In the rows, 128 means zero.
The same turns and mirrors carry the whole set onto itself, and each row onto the other rows of its family. Which rows share a family with each named row? Give them in list order.
These 40 rows form 5 families of 8 rows each.
Z624: [141 110 144 146 101  97 147 118  90 135 136 147 112 145 118 117 104 116
 129]
Z238: [115 145 111 107 128 179 107 152 152 111 124 121 172 115 123 128 141 135
 112]
Z969: [112 117  99 119 114 191 111 145 150 106 132 119 155 100 122 140 134 128
 127]
Z322: [163 126 139 135 117 100 142 101 107 148 116 130 132 145 115  94 117  97
 110]
Z688: [145 103 150 142 112 104 161 108  86 140 141 134 116 135 119 118 106 115
 125]
Z977: [155 123 123 139 109  88 139 109  87 131 130 133 108 136 108 123 107 121
 113]
Z381: [109 115 132 128 132 180  92 147 132 106 152 139 157  92 124 123 138 154
 131]
Z485: [113 131 135 109 129 188 108 149 145 117 146 138 160  97 147 130 134 149
 123]
Z784: [122 123 131 106 132 187 114 142 159 117 136 135 174  99 142 124 135 134
 124]
Z517: [148 108 124 145 117  92 142 106 107 139 119 125 104 128 118 126  96 103
 124]
Z922: [162 141 137 134 115 100 139 112  96 146 128 128 131 156 127 108 125  93
 114]
Z671: [154 111 133 140 106 107 156 108  90 145 117 128 116 146 134 124 126  99
 118]
Z623: [145 140 143 130 122  78 129 118 117 142 126 133 114 143 128 105 101 108
 114]
Z864: [151 112 124 148  97 102 143 115  91 137 118 137 116 149 120 124 117  97
 127]
Z947: [158 113 123 148 110 110 141  98  87 148 119 123 114 137 114 113 115 101
 116]
Z413: [ 96 120 117 116 113 185 112 153 141 105 148 130 144  97 127 136 127 152
 127]
Z112: [158 130 132 139 105  94 137 117 106 139 122 139 133 156 117 108 117  89
 124]
Z910: [117  97 116 132 128 187 101 139 139 108 132 133 159  88 124 132 145 137
 131]
Z369: [103 131 137 110 142 177 109 146 153 116 143 119 166  99 122 112 129 150
 115]
Z755: [108 115 106 114 119 187 122 148 145 112 111 122 158 105 128 144 141 141
 115]
Z410: [116 130 136 117 133 174  89 150 147 110 138 142 169 103 135 112 149 144
 120]
Z715: [122 112 120 120 129 181  99 143 153 110 119 136 171 100 135 121 155 127
 123]
Z304: [107 137 129 110 135 175 111 153 149 107 147 127 173 105 108 122 121 154
 120]
Z319: [165 117 120 137 112  89 145 104 101 130 120 131 121 136 104 118 110 105
 114]
Z88: [115 129 115 107 119 181 113 147 168 109 130 125 173 109 124 120 136 125
 122]
Z89: [107 115 109 119 132 191 112 140 142 117 122 108 152  95 130 137 140 139
 114]
Z709: [102 133 134 104 119 176 112 156 159 106 147 136 162 105 130 118 127 149
 122]
Z223: [144 117 141 144 110 104 141 105  78 146 134 134 104 135 119 111 108 125
 115]
Z84: [126 116 116 118 131 196 112 137 149 117 138 126 169  93 132 136 132 129
 129]
Z151: [113 134 117 112 138 184 106 142 155 117 123 109 169 103 126 119 141 131
 111]
Z915: [ 95 113 129 117 135 185 115 144 138 114 139 118 149  90 126 130 129 157
 118]
Z950: [161 123 136 126 113  82 148 110 112 131 117 140 125 142 113 106 113 111
 107]
Z264: [148 129 157 132 116  96 144 109  97 146 132 141 120 143 120  91 110 121
 110]
Z829: [151 131 140 128 110  81 142 115  96 130 129 142 112 141 117 111 111 125
 107]
Z678: [117 124 119 118 128 195 106 143 136 117 148 129 156  93 136 140 131 144
 130]
Z640: [140 126 139 141 120  85 131 115 102 139 139 131 100 132 118 118  89 119
 123]
Z889: [153 121 129 133 118  86 139 111 122 142 106 128 116 139 129 115 108  93
 115]
Z326: [148 130 151 138 108  88 140 121 103 136 140 147 129 153 113 100 105 108
 125]
Z817: [154 133 155 136 120  96 144 112  93 142 152 133 131 146 113 102 105 111
 123]
Z489: [ 99 107 124 117 125 183 127 148 142 106 135 128 156  95 114 138 122 159
 122]

Same family as Z84: Z977, Z485, Z784, Z319, Z950, Z829, Z678
Same family as Z517: Z381, Z623, Z910, Z410, Z715, Z640, Z889
Same family as Z947: Z969, Z322, Z413, Z88, Z709, Z223, Z264
Same family as Z915: Z624, Z864, Z112, Z369, Z89, Z151, Z326

